rotation ticks, each row followed by its count of ticks
The counts run from 0 to 1128.
[152 128 154 122 144 122 117 155 109 147 122  86 182 139 110 107 122 143
 180 147 140  86 138  89 139 142 152 142 114 138 147 170 160 118  90 144
  81 180 143  84 144 151]
191
[137 152 164 122 126 127  98 150 123 157 102  95 159 103 145  80  89 150
 170 104 123 107 120 128 129 116 161 126 111  95 105 149 115  91 105  87
  74 172 119 119 112 102]
712
[160 134 143 156 174 132  92 144 118 158  96 114 186 100 125 139 104 113
 150 143 144 154 143 150 149 109 169 138 113  87 100 161 111 127 103 135
  60 132 107 133 125 100]
738
[124 145 159 124 134  88 106 123 137 136 130  88 179 110 135 114 119 147
 201 113 126 108 127 103 110 165 142 126 108 126 140 165 155  98  95 116
  73 177 138 112 148 144]
187
[155 134 128 131 158 146 111 200 116 152 137 119 178 139 100 142  91 137
 154 178 143  92 147 115 149 159 181 159 125 150 127 159 126 118 106 139
  78 144 109 134 131 131]
1071
[119 158 142 166 158 141 122 128  96 148 106 135 171 169 161 116 125 129
 163 125 120 173 167  91 120 124 154 134 114 151 140 198 124 137  90 147
  76 160 135 130 137 121]
464
[162 162 110 153 131 130  64 187 144 158 130 116 168 141 132 149 100 139
 132 127 140 141 145 102 109 141 167 147 138 133 144 165 130 124  87 152
  89 143  93 172 148 109]
972
[131 145 120 168 132 132 100 125 112 197 109 127 189 158 132 132  97 119
 166 131 120 105 188  89 127 119 154 138 120 158 146 180 125 139 106 128
 106 114 137 114 154 119]
268
[108 178 139 158 116  91  88 170 148 179  88 122 130 137 126 120 108 148
 165 114 161 102 144  90 115 139 129 148 140 141 147 162 140 127 122  70
  97 132 101 137 153 125]
804
[148 121 150 147 190 118 116 148 123 162 105 112 183 133 111 139  84 134
 163 169 133 149 173 116 169 146 139 109 124 138 149 188 112 152 107 150
 111 129 116 139 137 122]
62
[156 137 130 147 158 111 118 189 132 141 136 119 161 159  93 162 119 133
 185 115 163  98 104 131 147 170 166 146 147 121 142 154 154 129  89 131
  58 135 131 120 120 143]
390
[128 140 192 152 165 121 132 183  95 121 120  94 152 131 118  99  95 171
 141 124 182 148 123  99 124 133 153 144 135 149 112 175 139 149 121 121
 103 152 112 149 122  84]
334
[151 179 147 142 160 112 108 141 157 162  74 132 154 124 120 106 107 141
 185 145 126 123 114 146 166 146 156  95 122  77 115 157 136 118 116  87
  79 125  97 117 112 124]
220
[133 138 145 152 127 104 102 173 121 171 105  90 142 129 112 124 109 135
 186  82 149  83 131 127 142 125 152 174 134 121 108 148 122 116 100  89
  63 129 110  91 117 120]
908
[142 166 181 149 161 112 150 138  72 140 133 136 163 114 109 127 126 137
 148 120 155 141 140 119 113 118 192 129 125 134 110 199 174 127 111 151
 112 112 129 115 112  87]
1027
[127 156 158 164 159 137 116 133 118 150  93 128 177 111 157  97  84 141
 146 162 145 163 141 145 113 121 162  96 115 129 106 187 118 135 126 115
  88 141  90 172 148 100]
841
[163 156 138 115 168 130 125 182 166 146 130 122 153 148 105 133 113 157
 165 133 134 138 129 124 165 149 179  97 137 138 147 192 150 137  77 145
 115 155 117 154 104 114]
587
[110 168 147 134 128 100 135 185 157 200 119 126 132 140 104 128 109 119
 153  95 158  96 153 122 117 119 154 130 127 166 155 184 162 156 116 127
  95 156 122 141 150 111]
106
[132 128 174 141 166  98  88 122 108 142 121 102 162  84 128 163  97 115
 145 112 174 138 156 132 135 135 167 146 114 125 101 185 139 119  94 129
  74 149 133 148 119 102]
543
[145 167 141 129 164 114 149 202 149 173 135 148 144 157  98 133 108 141
 178 108 105 120 155 121 141 155 168 106 130 127 173 171 130 138 106 135
 105 150 117 121 124 122]
592
[137 181 172 129 167 123 111 175  91 156 119 119 142 146 114 106  86 155
 154 136 177  87 149  83 151 171 164 158 131 143 109 148 149 132 125 103
  93 146 109 122 138 132]
702
[136 170 163 146 156 125 144 176 143 159 109 126 142 140  93 103 113 156
 189 133 105 115 142 117 165 126 174 121 134 121 104 163 138 138 113 102
 106 125  96  83  99  93]
223
[131 133 154 163 133  80  82 150 141 173 110  98 145  96 128 153  91 122
 150  90 140 158 166 124 105 114 135 134 131 124 150 189 121 132  96 121
 106 147 115 137 134  81]
440
[122 160 129 137 136 106  98 189 174 167 114 113 129 132 132 127 117 135
 152  90 157 141 114 118 115 132 153 132 135 143 145 178 143 133 101 132
  63 156  98 195 138  99]
103
[140 127 145 129 187 110 139 165 136 154 110 112 169 145  82 133 129 139
 178 137 159 105 136 124 169 147 148 121 122 140 166 180 159 137  98 141
  76 147 149 130 142 159]
392
[145 174 146 110 160 113  84 106 133 150 112 109 135 129 146 143 121 139
 184  97 159 108 141 110 167 159 162 135 117 131 113 178 159 118  74 113
  76 159 127 117 124 134]
1087
[142 153 148 108 123  91 101 151 126 170 118 100 150  93 118 129 107 119
 177 111 128  76 109 137 122 150 188 139 123 112 109 168 161  84 103 117
  71 129 109 132 116 111]
13
[134 137 162 161 151 128 136 137  91 125 120 113 205 173 133  96  77 149
 173 153 140 114 111 106 127 173 146 109 134 141 140 182 144 158 119 137
 105 150 144 118 136 118]
858
[161 156 125 128 157 148 129 180 116 197 110 136 160 138 100 120 106 141
 162 112 138  96 166 138 150 104 191 132 116 123 140 156 113 118  85 119
 101 133 120 105 120 125]
404
[126 164 134 125 160 130 107 172 162 163 127 122 136 144 128 137 110 141
 144 119 147 143 154  95 122 138 163 127 125 175 142 192 142 138  92 150
  98 167 113 195 144  99]
976
[151 169 149 105 157 136 123 148 106 157 124 126 157 136 116 111 124 140
 181 131 117  85 137  92 156 139 204 146 115 128 106 166 159 104  94 138
  84 144 136 118  96 112]
891
[127 124 144 155 127  93 122 152 152 161 126  95 185 145 108 122 104 146
 183 141 102 122 160  87 123 150 129 106 136 158 176 202 145 142  95 142
 131 147 130 110 150 113]
962
[109 133 143 152 176 105 135 135 122 182 100 134 172 140 128 125 105 124
 183 125  94 154 186  87 135 134 145 129 115 158 154 191 108 130 117 133
  98 119 127 148 131 112]
263
[141 139 111 163 141 109 104 172 155 153 148 107 167 139 111 148 107 154
 185  63 119 145 142 118 103 141 157 141 134 132 146 157 111 109  69 123
  84 123 109 145 137 101]
771
[124 160 164 135 150  84 121 127 148 163  92 105 125 122 113 118 112 166
 193  90 130 124 152  94 158 139 145 110 138 128 134 200 145 120  93  90
 136 125 123 108  97  98]
419
[140 127 154 163 141  87 113 169 124 127 135 108 165 115 116 165  96 129
 179  92 116 161 139 156 118 145 157 125 139  91 134 179 121 118  82 118
  89 129 107 103 102  88]
52
[141 131 170 159 135 122 146 157  65 142 132 133 197 122 111 120 105 134
 145 128 140 138 138 126  92 119 170 115 124 126 149 201 150 126 111 155
 114 147 151 118 112  91]
152
[173 131 128 123 153 130  94 127 158 152 127  75 173 122 114 129 115 146
 170 122 145 120 144 123 154 116 162 102 125 132 141 193 150 131  50 151
 106 162 139 119 127 127]
581
[160 183 137 145 150 130  92 174 130 146 125 144 160 141 112 133 120 150
 165 132 148  97 119  98 138 155 188 163 125 111 107 138 161 104 113  98
  65 136 125 116 111 122]
895
[131 138 111 150 144 144  84 112 124 166 109 108 164 155 155 130 101 139
 166 127 129 135 166  71 139 128 168 141 130 174 116 191 118 122  80 141
 100 120 126 153 119 102]
270
[144 169 164 151 179 108 130 128  67 138 100 141 176 107 136 120 118 138
 148 120 152 170 122 134 106 134 179 115 120  96 122 186 143 121 119 137
  79 115 127 156 113 102]
1029
